Each path below is one point turned by a fixed rotation once a step. After each direction that follows a path, write how fast that rotation turns it, in degrees each step (0 if it stays still).
Each turn is a multiple of 5 degrees from 10 to 175, or 0.
Each row of a path follows its step; steps can be skipped.
Rotation 1:
step 4: [-17 -17  -7 -43   3  12 -37 -34   4   9  -3  24  -6  -7 -30  22  -7 -11
 -19  36   5  -2 -38   2 -21 -21 -19 -19   3   8 -16   8  -8   8  -4  -9
   5 -48  34  40 -33   6  42   8  -4   1   0 -24  -8  36  -3   6 -29 -44
  20  -7 -25   8 -19   4  35   4  30  -4 -18  36  -2  11   5  20   0 -31
  29  29  26  -1  15]
step 10: [-10  -6  25  21   6   2 -23   6 -53 -46 -15  11  -9 -26   8  30  22   7
  -9  14  -6   2 -21  -9 -46  37   4 -11  -5 -23  22  -8  15  -9 -30 -19
  -3 -16   5  11 -14  13  17  48  15 -10  12 -28  45  18  30   3 -26 -32
 -20   4 -29   7 -21  25 -21 -18  17  -8 -13  16 -32   2  41  -5  -3  11
  28 -17   3 -29   7]
step 11: [ 12   2  12  -1 -15 -16  14 -38  40   6 -16  19 -22 -51  15 -16   5   1
  35 -15  13 -12 -17 -32  27  -6  26  -4  24  -7  18  25  18  -5 -12  22
  16  19   6  30  34 -14   3  16  15 -26   1  32   1   4   4   4  10 -20
 -16  17  25  -7 -10  48   0  54 -33  31  32  10 -31  -6   8  -4  28   5
 -21  25 -33   7 -10]
step 12: [ -2   4   2 -10   8 -16 -31 -37  27 -38  28  13  -7  -1 -43   9 -12  -7
  12   7 -17  -3  49 -41 -54  22 -23  19  12 -29  18 -16   2   2  13 -18
 -42   1 -16   9 -35   5 -25  42  14   2 -10 -26  17   9   3 -22  -5  35
  13   4  37 -13  -1  -5 -22   7   0  17   1 -46  21 -17  29 -14   7 -18
  -2  -5  10   2  -8]
step 14: [-13 -26   5  19  17  20  -7  -6  19 -10  12  21  18   2 -35  -4 -28  -7
 -38  21   3  52  17 -27  21  -7  41  35 -26  -4 -12  18  -2  23  -5   6
  17   0 -10  17  44   0   4  29 -20  15  -3   4  23   8 -10 -11   3 -34
   7 -31  25 -43  -8  18 -17  14 -11  -3  21 -34  -9 -11  27  -7   2  18
  45  11  36  43  12]
step 17: [ -6 -12  28 -32  -3  -7 -21 -35  20  -7   1  25  15   4 -25 -23 -12 -13
  -7 -18  13 -35   1 -27  11  -8 -25  17  -7 -21  21 -25  -8  23  10   0
 -39 -14  25  36  54   5  48  26   9 -40 -16  21  -8   8   2  19  17  12
  34   1  36  -3   1   2  12  16  19   4  29 -28  17 -12 -12   2   2 -19
  -9  29 -25 -33  37]
step 19: [-24  23  22  25 -16   5  18 -35   9  -1 -21 -15   2  27  23  -4 -10 -36
 -49 -18 -26  18   0  15  13   8  30  39 -13  -8  13 -17 -37  39  -4 -23
  -7  -6  26   2  10 -18  24   4  -8  18 -28  20  -2 -43   1  22  -8 -46
   6  -6   7  -4  -9  -4  -4  -3   1 -48  -1 -28 -11  16  15 -40   4  50
  -6   3 -21 -11   8]
step 20: [-28  15   1   2  46  26 -43  40 -34 -20  12  25   8  -4   1  17 -10   2
  -9  23 -42 -23  16 -22  10 -19  15   0 -16   3  20   5  20  29  11  -4
   8   6  48  -2  30 -10  -1  -3  21 -12  12  15 -10 -30 -41 -21  -7  15
  -8 -15  10 -24 -28  14  46  17 -20  13   6  23 -18   2  14  20   6 -20
  38  34  18  19  23]
Speeds:
[ -7   6   5   0 -12  -3  -1  -1   6  -6   7   2  11  -1   3  -5   0   0
   2  12  -2   2  -2  10  -3  -1  -4   3  -4   8  -4  -2  -9   6   5   4
  -4   3   1   1   3   7  -1  10  -2   3   3   6  -6  -1  -3  -1   1  -1
   6  -8  -2  -4  -4  -3   0  -5  -4  -1  -4   9   4   0  -9   9   4   6
   3   6  -4  -7   1] : 25
[ -4  -6   2  -7   3  -1  -7 -10  -2   1  11   6  -3  12  -4   4   4   6
   1   2   0  -4   6   4   6   1  -3   0 -10  -4   6   3  -2   4  -3  -6
   1   6  -2   7  -1  -1   6   1   6   2   5   5  -4   1   0 -12  -9   2
  -5   2   6   7   4  -7   7   3   1   2   0  -3   6   0   2   7   0  -5
   6   6   8  -2  -3] : 135
[ -5  -5   3   6  -1   1  -2   3   8  -4   3  -7   0   2   5   3   7   2
  -1  -7  -2   1   2   4   4  -1  -7  -9  10  -4  -6  -3   3   4  -1   2
   0   0   1  -3 -11   1   2  13   1   6  -5  -5  -3  -3   5  -3   2  -6
   2   1  -5  14 -11  -2  -1   2  -2  -8   3   2   6   6   4  -5  -6  -1
  -7   5   7   5   4] : 120
[  2   1   3   2   0   2   3   4 -11  -6  -4   6  -2  -7  -6   2  -4   3
   8   0   1   4  -3   0   1   9   7   4   8   5   3   9   5   1   1   5
  -3   3 -13  10  -6   4  -4   4   3   4   4  -2   0   1   1   5  -6   2
  -1  -2   9   8   0  -5   0  -1 -11  10   1   1   5   3  -2 -10   3   9
  -2   3   4  -7   0] : 25
[  9  -7   6  11   6  -4  -3   9  -4   6  -3   6   2  -3  -5  -6   5   4
  -6   1   8   3  -3   5  -5  -9   2   3   1   6  -2  -1   2  -4  -8   3
   1   0   2  10  -2   0   7   4   8 -10   2  -1  -3  -8  -2  -3   2   2
   6  -2   0  -1  -8   2   5  -1   4  -3   8  -5  -6   9   0   6  -1  -3
   8   0   1  -8   4] : 110
